In the rows, zero is written as 128.
Turns, then the turns between two rows, first turn first; the first pair answered:
k856 (before => after):
[148 140 174 115 157  86 143 112] => [138 160 132 139 152 182 120 161]
[122 106 109 150 132 105 142 151] => [124 105  90 141 125 118 130 150]
[141 162 135 163 131 131 153 128] => [145 149  95 119 103 146 116 116]
[116 114 143  87 123 142  80 134] => [113 120 187 121 146 110 116 137]
k936 (before => after):
[133 106 185 133 175  99 127 134] => [147 106 176 132 183 100 127 126]
[145 164 119 119 109 153 126 115] => [131 162 129 122  97 149 128 119]
[ 84 107 179 175 132 166 162 173] => [114  97 161 175 166 177 160 176]
k74 (before => after):
[105 123 153  84 129 122 104 143] => [ 91 140 146  94 104 131 116 146]
[135  90 155  97 168 131  75 144] => [ 89  91 137  97  90  98  94 140]
[133 152 134 119 134 121 117 128] => [133 146 134 117 131 115 117 127]
[150 103 132 171 192 110 156 147] => [122  82 125 158 145  67 162 140]
k931 (before => after):
[135 145 101 125 116 116 142 102] => [131 151 101 119 110 127 136 104]
[ 98 131 126 116  99  96 123 117] => [103 124 126 121 104  85 129 116]
[164 124 109 119 146 143  84 120] => [161 123 111 118 144 145  80 123]
Then:
Each pair is two turns apart.
[ 80 125 138 134 103 124 146 140] => [ 89 100 119 111 108 125 124 143]	k936 then k856
[106 131 143 135 130 178  98 156] => [126  84 141 109 151 138  88 142]	k936 then k74
[122 101 149  93 150 133  79 126] => [127 104 161 139 180 136 113 149]	k931 then k856
[144 159 157  92 134 155 103  92] => [126 158 188 142 154 141 136 122]	k74 then k856
[107  92 132 125 125 163 103 171] => [109  96 166 149 145 133 132 171]	k856 then k856
[141 132 109 131 139 131 147 116] => [129 145 114 123 123 150 130 117]	k931 then k931
[144 117 116 100 125 108 121 106] => [141 131  97 119 124 157 114 132]	k856 then k856
[167 125  95 112 134 121 127  83] => [131 136  99 113  88 105 134  85]	k74 then k936
[158 168 130 153 157 160 141 121] => [157 166 106 103 115 146 119  90]	k936 then k856
[169 160 145 132 179 147 128  99] => [158 160 139  96 152 149 104  87]	k931 then k856
[ 90 123 133 125  86 109 124 135] => [113 152 151 155 133 157 134 157]	k856 then k74
[148 119 131 138 175 138  96 151] => [113 104 137 163 150 114 118 167]	k74 then k856
[ 98 151 131 163 150 154 115 165] => [112 101 106  96 127  95  86 119]	k856 then k931
[131 116 132  78 128 110 109  96] => [107 157 160 140 114 111 164 114]	k74 then k856
[145 135 133 131 119 145 124 118] => [145 137 138 139 124 138 132 119]	k856 then k856
[143 130 138  94 135 129 109 100] => [109 128 142 100 101 118 113 115]	k74 then k936
[161 113 142  93 148 164  49 124] => [104 140 112 112  50 153  79 128]	k74 then k74
[116 120 173 130 140 170  90 140] => [139 102 162  96 141 136  82 109]	k936 then k856
[ 89 135 195 123 124 112 114 140] => [ 81 146 182 143 110 110 136 146]	k931 then k74
[145 109 115 131 127  87 151 110] => [153 149 108 141 120 115 162 105]	k931 then k74
[105 105  91 149 109 119 150 156] => [107 106 101 155 113 103 158 150]	k856 then k856
[123 154 184 143 153 108 161 122] => [ 99 127 118 111 120 180  92 157]	k856 then k931
[101 134 175 131 136 139 109 119] => [108 114 175 138 151 118 123 122]	k931 then k931
[135 109 102 121 148 145 110 125] => [134 112  93 110 127 127 120 111]	k936 then k74
[141 171 134 134 124 167 156 107] => [159 144 157 106 151 131 140  88]	k74 then k936
[156 152 171 123 165 101 131  99] => [108 129 175 125 118  70 136 113]	k74 then k936
[166 106  93  84 136 159  94 118] => [167 121 164 119 161  85 153  99]	k856 then k936
[121 144  99  77  84 105 107 113] => [117 185 107 111  98 166 109 141]	k936 then k74
[140 108 126 181 141 146 131 153] => [119  83 121 168 116 107 131 145]	k74 then k74
[145 125 168 106 143  88 137 109] => [152 154 162 106 137 105 141  97]	k931 then k931
[105 105 126 147  99 123 142 168] => [138  96 142 142 156 141 128 167]	k74 then k74
[149 152  84 100 120 151  93 101] => [134 156 161 132 136  76 142  94]	k856 then k936
[129 150 131 102  94 157  89 109] => [129 161 175 131 105 113 133 102]	k856 then k74
[155 124 156  93 151 106 133  91] => [ 97 122 153 108  89  95 139 111]	k74 then k936
[148 136 125 145 121 114 135 107] => [150 135 109 134 114 123 124 106]	k856 then k856
[144 122 113 107 124 122 123 110] => [133 141 147 145 134 120 152 126]	k936 then k856
[115 160  97  84  75 124 121 102] => [134 186 166 148 151 114 167 119]	k856 then k74
[120 105 130 100 126 132  96 126] => [103 114 115 120  92 120 120 129]	k931 then k74
[138 119 145 111 139 109 136 118] => [134 104 141 121 154 125 127 139]	k856 then k74
[104 109  81 135  64 120 145 138] => [114 126 113 157  80  88 184 126]	k856 then k931
[160 107 108 149 178 115 141 138] => [157  99 105 129 155  83 145 117]	k931 then k74
[131 148 127 159 151 169 116 138] => [152 106 136 138 175 118 112 117]	k74 then k931
[123 104 140 168 126 116 139 122] => [132 104 114 154 130 155 111 129]	k856 then k74
[115 116 174  75 141 135  66 118] => [ 82  90 160  89 102  96  91 126]	k74 then k931
[140 108 188 120 132 135 102 157] => [143  99 181 108 123 129  93 144]	k856 then k856
[198 219 154 118 149 162 136  74] => [118 225 200 126  91 143 134  97]	k936 then k936
[ 99 121  90 110  99 158  95 151] => [124  99 106  97 146 154  81 146]	k74 then k74
[109  99 189  73 130  97 108  99] => [111  78 186  84 154 107 100 118]	k936 then k936
[139 162 133  92 111 166  92 116] => [119 153 144  97 103 162  89 127]	k936 then k936
[108 143 141 141 114 133 133 124] => [110 137 143 128 111 119 132 113]	k856 then k856
[124 103 135 139 153 112 128 134] => [112 108 124 147 131 112 135 138]	k74 then k936
[ 91  90 174 131  95  97 118 145] => [ 98 121 156 168 110 159 124 176]	k74 then k936
[133  96 135 123 147 127  99 131] => [110 134 116 149 101 152 119 138]	k74 then k74
[173 147 120 112 169 157  91 105] => [152 180 136 100 119 138 106  81]	k936 then k936
[142 105  97 111 134 129 114 122] => [136 127  92 113 110 133 124 114]	k936 then k74
[103  64 102 138 126 143  95 182] => [127  77  76 145 137 160 100 174]	k74 then k936
[146 115 112 132 163 123 123 119] => [137 123 105 123 125 102 134 101]	k936 then k74
[124 119  99 152  98  68 158  99] => [141 154  67 137  88 126 137  93]	k74 then k856
[131  93 150 135 169 129 165 142] => [122  85 131 122 129  98 176 126]	k936 then k74
[129 168 142 114  62 127 132 131] => [158 183 160 122 110 159 118 139]	k74 then k936
[147 128 117 132 113 104 166  97] => [140 161 118 136 103 144 153 105]	k74 then k931
[103  70 132 110 141 114 100 148] => [124  86 145 153 171 104 145 150]	k856 then k931
[107 110 182 100 109 106 102 132] => [106 117 191 132 135 138 107 160]	k856 then k74
[131  94 131 142 155 147 115 158] => [160  93 116 113 159 124 117 124]	k936 then k856
[ 95 154 126 140  79 108 130 132] => [152 130 156 124 177 122 105 127]	k74 then k74
[ 93 132 127 139 100 110 128 134] => [ 91 112 120 137 109 116 114 144]	k936 then k856
[ 91  83 136 103 121 133 108 132] => [107  92 162 142 150 108 152 131]	k856 then k931
[122 142 146  76  95 107 121  84] => [154 176 150  94 134 161 118  94]	k74 then k74
[115 132 127 106 118 177  82 142] => [104 108 130  90 109 142  78 135]	k74 then k74
[128 152 157 148 147 151  97 152] => [152 157 144 146 154 157 102 138]	k936 then k936
[175 106 153 134 192 120 107 129] => [142  88 137 116 123  55 126 107]	k931 then k74
[147 148 139 107 136 144 113 109] => [143 153 141 118 141 156 117 119]	k856 then k856
[129 149 112 118 126 194  91 142] => [118  97 125 100 135 155  68 152]	k931 then k74
[138 173 142 127 118 153 128 115] => [141 172 153 126 124 132 137 108]	k856 then k856
[106 108  86 115  62 145 119 135] => [154 111 137  84 110  84 130  82]	k74 then k856
[109 117 129 106 120 115 105 133] => [121 143 130 123 138 157 108 143]	k74 then k74
[100 144 144 121  92 115 146 116] => [ 97 147 129 116  87 132 133 120]	k856 then k856
[114  92 133 109 127 121  86 139] => [130 107 161 150 158  99 131 140]	k856 then k931
[119 131 182 101 158 139  94 142] => [136 112 181 111 176 111 112 141]	k931 then k931
[118 140 142 142 126 120 154 130] => [129 133 112 118 124 156 118 129]	k74 then k856
[108 139 146 106  98 138  99 142] => [110 156 171 128 108 132 120 140]	k856 then k74
[125 119 103 161 141 141 142 150] => [139  92  94 128 144 123 116 133]	k74 then k856
[143 132  99 144 135 153 163 134] => [125 141 104 130 115 173 142 141]	k931 then k931
[104 142 133 166 111 143 136 162] => [124  92 151 134 153 102 115 148]	k74 then k74
[131 134 145 110 169 147 111 153] => [133 130 160 109 172 124 117 145]	k856 then k856
[134 124  94 154 120 170 149 206] => [192 108  92 118 175 150 138 165]	k74 then k936
[128  89 128 128 177 114 143 138] => [ 95 105 102 146 123 127 155 158]	k74 then k856
[142 113 131 140 167 150 117 120] => [134  91 121 132 139 102 133 102]	k74 then k931
[109 104 138 159 132  99 155 158] => [127 122 140 166 156 126 154 162]	k74 then k74
[137 114  80 174 139 139 167 154] => [168 104  85 156 169 126 162 136]	k936 then k74
[128  91 162 121 141  84 124 127] => [148 115 125 154 161 166 120 158]	k856 then k936
[110 150 168 135 113 105 145 104] => [112 164 168 139 121 136 134 113]	k74 then k931
[ 99 142  98 125  89 174 112 146] => [108 128  93 129 107 183 107 155]	k936 then k936
[103  93 148 127 121 106 122 161] => [119  84 130 127 142 127 113 168]	k936 then k856
[130  99 166 123 190  71 121 127] => [ 93 125 135 145 104  51 163 124]	k74 then k931
[124  85  78 154 122  90 181 115] => [140 103  78 177 157 149 172 137]	k856 then k74
[112 180 203 167 103 106 141 138] => [135 168 128 110  99 195  61 144]	k74 then k856
[ 82 124 173 128 126 137 105 154] => [105  97 168 146 155  99 135 149]	k931 then k931
[125  72  90 140 152 156 109 152] => [166 109  67 119 145 146 127 101]	k936 then k936
[127 122 107 137 104  70 195 111] => [123 171 103 127  83 112 185  98]	k931 then k931
[129 106 101 145 116  95 150 119] => [154 131 109 157 158 141 144 124]	k74 then k74
[126 126 165 101 122 182  61 158] => [126  85 154  79 114 131  62 143]	k936 then k74
[134 154 151  97 127 113 145  75] => [114 164 150  95 107 129 135  84]	k74 then k931
[139  95 145 106 149  62 122 105] => [ 92 158 120 166  81 117 159 140]	k74 then k856
[140 120 156 119 157 127 110 117] => [106 148 135 133  94 133 130 123]	k74 then k74
[123 130 158  72 134 148  70 120] => [ 91 128 193 104 115  91 118 122]	k856 then k74
[160  54 146  97 182  81 114 107] => [ 76 122 133 194  88 113 188 164]	k74 then k856
[128 150 141 101 118  99 103  83] => [103 168 166 160 132 134 118 135]	k936 then k856
[159 138 111  82 145 160 104 126] => [138 162 122  73 110 145 112 110]	k936 then k936
[103 112 152 158 138 139 126 159] => [113  94 105 111 117 146  96 142]	k931 then k856
[111 156 133 157 121 191 116 150] => [ 88 107 140 154 130 164 100 169]	k931 then k931
[136 164 132 132 111 123 150 101] => [114 164 127 133  95 147 135 120]	k936 then k856
[100 113 142 138 158 127 151 154] => [106  92 102 111 145 136 123 148]	k856 then k931
[113 122 114 175 109 128 178 149] => [119 104 122 147 103  81 173 120]	k856 then k856
[ 87 136 128 168 106 110 170 138] => [ 90 105  81 125  89 138 122 140]	k936 then k856
[127 136 123 130 116 149 118 139] => [125 145 129 123 106 129 130 122]	k856 then k74
[153 122 165 144 180 115 128 125] => [137  80 121 103 138 116  84 126]	k856 then k74
[138 105 104 131 115  90 161 120] => [128 129 109 130 100  98 164 114]	k931 then k936
[136 145 100 158 113 125 157 136] => [157 106 116 135 150  98 137 128]	k74 then k74
[149 138 103 109 111 122 151 122] => [145 150 112 110 108 129 154 118]	k74 then k936
[161 160 116 131 160 177 118 118] => [162 164 130 101 137 127 127  76]	k936 then k856
[161 163 114 160 138 142 173 117] => [129 173 137 158 106 128 173 119]	k936 then k936
[138 106 159 102 160  99 122 124] => [110 173 134 140 102 149 152 137]	k74 then k74
[129 168 108 161 104 136 172 129] => [163 154 137 139 174 164 128 132]	k931 then k74
[124  97  97 114  98 123  94 146] => [141 120 144 154 132  79 154 130]	k856 then k931
[188 161 134 134 164 142 152 108] => [174 123 149  86 157 109 118  94]	k931 then k74
[130 104 125 157 184 131 130 161] => [107  93  77 111 111 122 107 142]	k856 then k74
[131 145 137 160 153 138 166 133] => [115 110 134 141 132  90 166 123]	k74 then k74
[129 109 124 188 161 156 155 162] => [125 100  64 114  93 157 112 122]	k856 then k74
[102 120 121 128  87 118 126 132] => [101 130 119 144  88 135 130 142]	k856 then k856
[108 153 129 117 103 105 131 118] => [127 165 122 107 114 125 121 108]	k74 then k856
[140 147 147 121 123 145  92 112] => [131 137 161 122 116 109 105 108]	k856 then k74
[166  65 152 119 201  67 126 117] => [ 78  69 117 145  84  50 152 145]	k74 then k936
[133 118 114  92 103 118 114 121] => [151 146 118 109 129 161 115 130]	k74 then k74
[116  90 127 125 114  75 150 130] => [127 150 113 157 106 117 183 129]	k931 then k74
[152 147 146 151 153 124 148 131] => [124 131 139 140 113  86 155 125]	k74 then k74
[149 115 117 105 148 147 101 123] => [148 127 129 135 163 161 117 139]	k856 then k856
[115 100  95 101 117 126  86 115] => [ 93 133 145 165 121  92 153 126]	k856 then k74
[113 107 160  98 165 120  95 134] => [ 83 110 134 113 101  88 129 130]	k931 then k74
[121 175 109 101  88 172  98 111] => [110 155 175 105 100  86 132  90]	k936 then k856
[131  89 134 132 180  88 168 145] => [110 147 113 166 135 135 194 160]	k74 then k74
[ 91 172 155 131 107 156 111 137] => [ 95 134 148  87 102 121  85 115]	k936 then k856
[113 134 115 138 130 151 124 157] => [130 109 118 123 157 132 118 149]	k936 then k74
[108 132 139 143 101 104 134 127] => [102 128 126 150 103 127 122 144]	k856 then k931
[134 161 129 102 130 174 111 116] => [121 122 141  81 129 150  86 123]	k931 then k74
[127 154 113 157 136 155 127 154] => [153 127 123 138 174 129 117 141]	k74 then k931
[197 128 127 138 162 113 120 116] => [190 165 120 158 144 148 129 125]	k936 then k856
[164  98 131 130 166 100 128 103] => [163  92  98 111 149 133 107 108]	k856 then k856
[175 124  99 105 156 162 109 119] => [125 124  78 106  77 127 128 115]	k74 then k74
[148  94  80 139 129 129 130 144] => [146 101  98 157 143 126 146 155]	k856 then k856
[113 111 144 106 123 121 111 128] => [120 113 152 135 148 134 128 146]	k856 then k936
[126 163 101 106 106 143 118 134] => [137 148 117  97 141 148  98 138]	k74 then k931
[140 112 110 125 141 147  92 163] => [128 100 144 132 141  86 117 153]	k74 then k856
[101  93 104 118 145 166 120 154] => [ 92  90 104 116 128 158 123 151]	k74 then k74
[115 130 148 112 151 162  95 128] => [ 91 124 150 100 107 115 113 109]	k856 then k74
[145 137 130 114 131 121 112  95] => [117 137 135 115 104 114 116 101]	k74 then k936
[ 87 138 149  60  87  58 103  66] => [146 221 162 109 171 190 103  90]	k74 then k74
[ 99  99 110 157  94  97 145 153] => [131 140 103 179 128 156 148 161]	k74 then k936
[133 119 133 174 161 129 152 142] => [138  98 134 133 147  82 143 108]	k856 then k856
[133 124  94 156  99 138 145 143] => [159  86 111 132 149 121 123 134]	k74 then k74
[156 154 109 149 144 152 154 125] => [133 170 123 145 115 142 161 115]	k936 then k936
[125 108 146  71 110 156 102 123] => [122 133 137  87  99 179 108 130]	k74 then k74
[123  96 129 159 147 141 146 155] => [147  88  92 118 134 137 125 126]	k936 then k856
[141 142 121 154 133 116 175 132] => [147 140 127 147 144 108 172 121]	k74 then k936
[147  95 154 136 163  94 149 126] => [118 149 128 167 111 135 177 139]	k74 then k74
[ 92 120 150 122 108 115 142 158] => [ 97 116 121 123 108 143 134 171]	k931 then k856
[144 129  76 137 106 140 106 118] => [141 143 104 180 128 148 132 140]	k856 then k856
[ 69 131 152 150  81 147  98 172] => [ 89 173 147 145  82 177 102 153]	k856 then k74
[130 120 117 124 102  90 147 114] => [149 129 133 153 156 137 148 144]	k856 then k74
[119  88 186 136 145  90 121 133] => [155  83 165 134 172 100 121 124]	k936 then k936
[151 125 160 107 153 138 111 102] => [153 142 156 122 154 157 119 109]	k856 then k936
[153 161  93 136 110 151 139 118] => [149 161 114 113  99 122 136  94]	k856 then k931
[101  87 158 138 160 155 113 144] => [105  78 166 127 160 126 119 128]	k856 then k856
[105  92  90 137 106 140 120 171] => [132  90 114 131 120  71 160 129]	k856 then k931
[ 86 103 144 114 104  84 133 136] => [122 114 133 132 122  68 168 118]	k931 then k931
[103 131 131 147 147 161 118 149] => [120 104 138 135 172 126 120 141]	k74 then k931
[155 146 113 104 122 159 117 105] => [142 150 161 120 120 106 146  98]	k856 then k936
[ 93 112  99 143 125 200 104 188] => [131  63 113 134 187 158 104 179]	k74 then k931
[153 165 105 150 171 130 138 136] => [159 141 117 125 172  89 130 113]	k936 then k74
[100 133 161  93 117 142  92 123] => [ 81 130 154 112  93 139 109 136]	k931 then k74
[200 133 114  99 154  91 151  80] => [196 139  68  91 137 157 117 101]	k856 then k856
[ 94 136 135 103  85 122 117 137] => [103 159 133 129 105 158 128 156]	k931 then k74
[130 129 134 154 161 149 125 155] => [141 105 134 141 167 105 136 137]	k74 then k931
[148 147 129 136 145 161 116 135] => [148 161 131 130 131 153 123 117]	k936 then k936
[144  91 152 119 209 153  82 148] => [ 98  51 128 104 125  62 110 128]	k931 then k74
[145  94 119 103 144  70 120 100] => [140 184 102 156 125 164 145 124]	k74 then k74
[160 138 106 121 138 113 144 109] => [147 149 111 149 138 128 159 128]	k74 then k856
[145 143 107 119 146 177  98 130] => [140 110 161 135 181 107 128 128]	k74 then k856
[138  96  93 128 149 161 109 165] => [155  86 117  98 144  84 126 114]	k856 then k936
[121 117 129 156 144 160 126 147] => [137  85 125 132 153 121 119 130]	k936 then k74
[120 121 112 146 143 141 131 135] => [111 106 113 138 134 122 132 131]	k74 then k74
[ 90 162 179 181 117 137 153 146] => [130 152 119 111 128 201  78 129]	k856 then k74
[123 105 132 113 105 136 115 135] => [127 113 152 116 106 113 131 119]	k74 then k856
[115 112 168  75 165 152  61 147] => [ 87  93 142  63 102 101  74 130]	k936 then k74
[ 86 116  98 181 146 124 155 168] => [ 91  99 117 154 144  65 162 136]	k856 then k856
[104 119 158 183 149 124 151 167] => [ 99 102 159 171 144 103 144 163]	k74 then k74
